In the rows, 128 means zero.
Rows swapped in pairs by one turn or mirror: which row each one swaps with:
z_388: [100  87 106 123 100 141  96 108 131 145 124 122 122 146 123 123 108 135
 138  99 121 133 144 133 124 149 155]
z_843: [119 121 116 137 133 132 113 135 142 131 133 132 121  94 120 129 140 139
 122 138  98 137 121 129 154 112 130]
z_178: [125 104 101 135 115 130  95  68 131 108 122 127 123 139 116 121 117 130
 132 130 111 154  96 130 107 132 141]
z_680: [ 68  91 139 127 127 111  99 105 115 136 142 122 115 130 104 135 134 108
 105 121 137 143 127 131 135 128 117]
z_495: [115  80 116 113 115 133 127 102 145 138 126 131 150 114 129 143 124 121
 117 128 111 134 158 150 100 119 120]
z_623: [126 123 134 172 116 108  98  83 132 109 107 130 116 115 126 134  99 103
 127 109 107 154 115 123 121 120 108]
z_458: [106 111 118 128 134 108 104 128 118 106 130 137 135 123 104 115 132 105
 130 127  94 128 120 100 138 119 144]
z_918: [ 62  76 126 121 136 116  99  95 139 129 129 119 112 152 104 135  98 137
 139 104 122 153 112  99 119 133 126]
z_767: [106 106 125 118 113 108 117 126 145 148 126 134 124 128  82 142 122 125
 132  95  85 130 118 133 152 135 108]
z_989: [ 71  91 136 129 132 111 105  94 129 123 150 111 104 121 114 132 124 108
 129 117 145 128 124 126 114 122 118]
z_771: [ 66  81 120 118 141 115  91  94 135 132 127 120 122 149  97 137  95 138
 143 106 117 160 106 101 118 130 129]
z_507: [119 118 117 132 123 137 109 129 152 145 124 131 118 101 122 140 135 142
 117 131 104 145 112 128 168 117 121]
z_222: [101  80 142 169 121 113 105  85 132 123 124 114 117 104 146 124 112 128
 118 110  89 153 130 117 112 116 102]
z_340: [129 111 118 136 109 104  90 115 131 121 104 137 130 146 125 131 132 137
 135  95 133 159 127 125 104 146 128]
z_325: [122 108 117 133 108 111  95 111 137 113 109 132 132 143 121 132 128 140
 138  94 124 159 123 129  92 151 134]
z_818: [ 88 119 116 103 150 127 115 109 153 141 122 121 144 125  92 164  99 117
 133 131 130 139 140 138 126 111 131]
z_593: [ 93 103 127 142 148 138 111 108 139 152 112 125 147 133 110 152  81 131
 118 133  94 160 152 120 151  93 116]
z_580: [ 79 121 110 108 144 124 104 102 150 136 125 120 130 142  86 162  84 124
 137 121 129 157 119 119 131 120 132]
z_800: [ 78  98 126 141 139 119 110 118 116 143 125 131 140 138 108 155 107 124
  96 132 127 153 143 123 159 116 113]
z_958: [122  81 111 132 133 140  94 133 150 125 116 133 119 120 142 135  85 135
 158 125 134 142 140 105 143 101 131]
z_965: [ 75  70 138 155 137 116  92  86 139 126 131 106 115 122 130 127  98 139
 132 100 102 157 116 112 103 126 110]
z_701: [117  97 112 127 131 133 101 116 146 116 140 116 113 107 145 125  84 131
 162 122 118 131 136 101 121  92 126]
z_475: [114  93 114 121 123 134 128 101 144 137 119 130 150 107 122 153 122 124
 116 126 107 132 165 155 108 115 120]
z_503: [111 115 139 118 124 112 105 120 158 148 113 134 127 120  92 136 122 116
 138  90  74 135 119 131 138 132 103]
z_934: [116  98 113 140 137 124  85 148 130 130 102 140 123 129 126 129 119 138
 143 110 141 165 137 117 153 127 130]
z_519: [125 122 136 127 113 116  94 127 143 128 114 149 118 135 121 148 112 143
 132 126 124 131 115 130 158  88  96]
z_693: [122  48 114 116 109 118 109 101 144 133 121 142 135 139 141 136 116 132
 125 129 119 139 144 134 111 132 115]
z_224: [ 71  63 130 146 131 111  98  85 131 131 128 112 113 125 130 124 103 130
 123 105  97 162 121 107 106 131 116]
z_137: [117 126 113 144 126  99  91  99 111 101 119 127 129 136 104 129  95  94
 130 114 112 136 115 107 132 129 130]
z_142: [103 113 110 110 131 137 129 110 147 139 133 129 149 105 101 155 118 113
 119 130 116 142 155 146 114 113 127]
z_462: [118  70 107 113 111 124 124 104 142 133 123 133 142 115 132 139 121 128
 120 128 100 133 162 145 103 116 116]
z_662: [113 117 109 136 129 100  93 109 118  97 127 133 128 138 100 124 106  98
 133 116 111 128 118 106 128 119 151]
z_734: [121 100 115 131 105 103  94 104 132 117  99 137 127 140 122 129 136 139
 131  97 124 157 125 126  97 147 132]
z_628: [107  86 132 165 124 114 105  78 135 116 124 108 112 106 140 129 109 128
 121  96  91 153 118 119 107 117 102]
z_310: [ 72  55 125 146 135 119 101  87 136 129 129 112 115 129 125 133 105 136
 124 102  96 157 112 112 108 123 111]
z_821: [123 111 142 121 140 141 103 105 168 150 103 128 136 120 108 131 117 132
 146 107  72 159 132 129 124 107 115]
z_972: [107  99 119 125 132 137  98 108 153 113 140 118 107 103 143 130  90 124
 159 119 125 127 127 103 119  90 123]
z_518: [117  88 111 139 135 132  92 142 140 123 114 131 120 124 137 127  94 139
 154 125 141 145 132 105 150 102 134]
z_355: [ 64  68 134 126 130 110  94  87 137 133 129 107 108 139 116 141  99 139
 129 100 117 156 111 104 118 123 126]
z_615: [121  54 108 114 108 113 104  96 144 132 117 142 136 151 130 143 118 145
 124 129 118 138 135 136 115 138 110]
z_329: [ 95  83 140 168 124 115 102  84 138 117 123 120 110 107 143 124 110 122
 124  96 101 152 120 121 115 112  91]
z_611: [ 86 101 141 126 132 124 104  95 149 124 155 118  93 111 126 126 109 111
 138 116 136 122 122 116 109 102 121]
z_392: [117 110 127 138 148 139 112  96 159 144 104 125 144 124 120 142  89 138
 140 117  71 163 143 124 126  95 119]
z_9: [ 78 102 129 136 144 128 109 117 130 142 117 124 151 148 115 159  97 122
 108 135 117 164 151 130 152 103 129]
z_791: [ 89 101 125 118 130 124  98  87 136 117 157 117 101 106 123 127 109 112
 147 117 130 125 115 111 109 104 118]
z_758: [128 125 133 133 115 119  90 132 147 127 123 144 122 138 120 146 103 148
 140 126 122 140 116 133 159  93 100]
z_668: [129 115 130 129 110 110  87 130 147 126 112 148 119 142 113 149 110 147
 140 121 125 141 110 134 150  97  93]
z_165: [117 108 130 175 115 113 108  81 134 111 120 121 114 109 146 133 100 112
 115 113 111 155 121 123 117 119  98]
z_487: [ 94 107 128 144 151 132 116 102 143 154 101 129 151 132 118 151  95 130
 114 132  95 158 154 124 139  91 114]
z_665: [124 108 114 133 111 109  92 118 126 125  99 136 127 138 123 130 140 139
 130  95 129 161 129 129 108 150 132]
z_14: [126 108  96 131 115 125 108  64 129 114 129 129 119 125 113 131 113 142
 139 130 102 136 101 130 104 130 135]
z_95: [115 117 113 140 117 135 101 124 158 155 123 126 112 113 114 134 135 148
 121 132 120 147 108 127 162 132 128]
z_949: [126  73 117 121 105 101  94  92 144 129 119 144 126 164 113 143 105 148
 131 132 128 148 112 125 126 129  98]
z_83: [127 118 147 129 129 123 104 109 166 150 109 134 128 123 105 137 124 125
 139  98  71 155 124 134 132 124 107]
z_656: [120 107  98 134 122 125  80  76 135 115 115 135 120 142 115 121 119 128
 122 140 119 152  94 141 121 131 137]
z_654: [102 101 127 129 135 125 102 100 151 114 145 113 106 106 141 121  97 125
 162 119 120 127 118 104 109  93 121]
z_570: [ 78  97 131 132 142 122 109 119 117 139 116 131 149 139 108 156  97 123
 101 136 129 151 144 128 157 115 118]
z_135: [123 130 127 163 118 105 102  93 122 106 115 128 126 130 108 130  91  91
 127 106 111 138 119 118 125 124 112]
z_911: [ 94 113 117 110 131 136 116 101 152 139 121 128 151 108 109 163 108 109
 127 133 119 138 154 151 106 119 132]
z_492: [113 106  99 123 108 118 126  96 125 129 140 136 125 123  96 157  92 137
 133 103  97 116 109 131 141 140 119]
z_695: [122 117 135 136 146 138 111  98 162 147 102 125 159 125 114 143  97 131
 134 114  82 162 146 121 123 102 114]
z_459: [129 119 129 128 111 112  88 123 148 122 120 143 117 147 113 147 102 147
 139 129 125 142 104 130 150  95  95]
z_671: [104 118 127 136 150 141 114 107 146 145 107 118 156 126 125 151  96 129
 128 129  83 168 149 122 141 100 117]
z_557: [105 104 115 117 105 105 118 120 138 148 137 135 128 122  93 156 117 129
 132 103  93 116 118 137 154 137 119]
z_794: [ 98  93 112 115 110 108  88 128 158 116 120 137 125 131 128 137  90 122
 109 152 119 126 117 116 150  98 126]
z_618: [120 117 130 141 145 137 115 102 155 147 105 121 151 121 119 141 107 130
 137 120  71 160 142 125 132  90 114]
z_414: [ 97 101 123 145 154 140 113 109 132 153 112 119 154 134 122 155  90 128
 116 134 100 158 147 110 146  96 121]
z_409: [ 99  95 110 116 111 108  91 129 153 113 125 137 131 135 127 136  94 118
 110 149 121 118 122 119 149  96 128]
z_846: [ 88  71 139 152 123 118 109  76 132 120 126 108 105 118 128 123 107 133
 118 100  98 157 114 113 107 115 105]
z_688: [ 98  84 104 118 101 135  98 110 134 143 126 121 125 142 120 126 107 136
 141  95 122 124 138 131 124 146 155]

z_557 swaps with z_662
z_693 swaps with z_958
z_623 swaps with z_83
z_734 swaps with z_758
z_492 swaps with z_458
z_310 swaps with z_414
z_611 swaps with z_911
z_325 swaps with z_519
z_821 swaps with z_165
z_665 swaps with z_459

Rows swapped in pairs by one turn or mirror: which row each one swaps with:
z_745: [137 128 127 130 125 116 144 123 129  89 110 120 100 123 123 135 135]
z_332: [111 131 156 138 117 127 141  87 138 115 146 130 130 123 132 164 127]
z_480: [122 132 149 123 155 123 163 114 123 119 126 126 132 121 131 167 131]
z_200: [133 153 124 123 121 121 112 128 150 169 127 135 135 112 127 124 122]
z_225: [131 111 137 154 167 143 121 149 136 132 133 121 135 138 121 132 120]
z_535: [115 114 142 109  88 147 121 121 127 125 143 127 121 129 142 131 134]
z_604: [139 102 116 114 132 147 125 123 133 123 137 135 161 132 141 160 113]
z_786: [108 117 141 157 159 122 112 142 121 112 123 132 122 136 118 130 117]
z_358: [128 124 129 132 106 118  92 107 121 104 155 129 133 115 121 111 131]
z_803: [126 159 140 155 139 119 138 147 129 140 133 150 129 126 122 140 106]
z_542: [ 91 134 144 136 117 143 149 137 112 105 127 125 118 118 118 143 129]
z_364: [103 162 132 142 124 113 104 132 121 127 135 134 133 124 117 108 116]
z_521: [113 136 149 129  98 129 153 122 119 132 149 128 153 119 144 153 127]
z_171: [134 121 117 105 142 130 134 112 161 143 132 129 137 123 137 162 133]
z_833: [120 121  95 125  97 126 134 102 139 127 121 124 133 123 124 150 130]
z_472: [131 130 121 122 146 128 119 130 110 129 129 137 108 120 136  89 129]
z_504: [105 141 132 117 147 142 130 156 105 150 119 125 133 137 133 131 118]
z_315: [123 149 128 106 106 144  99 126 121 130 139 128 110 110 124 117 117]
z_689: [148 137 141 114 139 125 164 141 119 127 114 113 144 128 118 145 140]
z_349: [119 128 158 145 126 127 163 116 128 136 139 132 118 123 126 104 131]
z_88: [105 144 129 144 142 125  92 124 132 127 129 133 141 118 128 150  95]
z_360: [145 130 131 134  90 135 132 117 136 166 137 130 139 127 127 144 129]
z_156: [132 131 144 115 153 133 160 135 125 121 127 122 118 119 142 164 128]
z_683: [128 118 116 119 124 138  77 130 108 138 145 125 140 122 127 145 133]
z_844: [137 119 141  96 114 112 122 116 129 133 136 108 146 117 132 163 110]
z_547: [135 131 154 137 125 118  79 107 128 127 130 132 133 122 120 122 142]
z_94: [120  99 128 128 132 141  92 119 147 111 135 144 114 128 134 122 131]
z_775: [142 124 153 146 142 131 118 157 109 110 125 128 129 127 118 108 130]
z_765: [121 112 138 168 149 124 125 137 131 116 109 127 117 135 114 118 123]
z_193: [135 143 120 135 129 136  91 130 140 129 163 145 113 111 145 139 128]
z_608: [128 126 139 114 153 139 162 109 124 103 109 131 125 127 129 131 126]
z_306: [134 110 123 125 124 135 155 128 122 156 140 112 138 139 139 143 148]
z_619: [140 143 114 115 117 116 118 113 124 148 144 128 162 121 136 165 133]
z_862: [130 133 125 127 148 132 103 103 153 113 147 127 133 121 106 113 143]
z_715: [154 126 127 119 110 107 131  85 131 130 143 132 130 115 121 134 132]
z_852: [140 126 130 150 149 130 122 171 133 130 125 123 127 117 134 160 136]

z_619 swaps with z_358
z_504 swaps with z_349
z_225 swaps with z_608
z_364 swaps with z_521

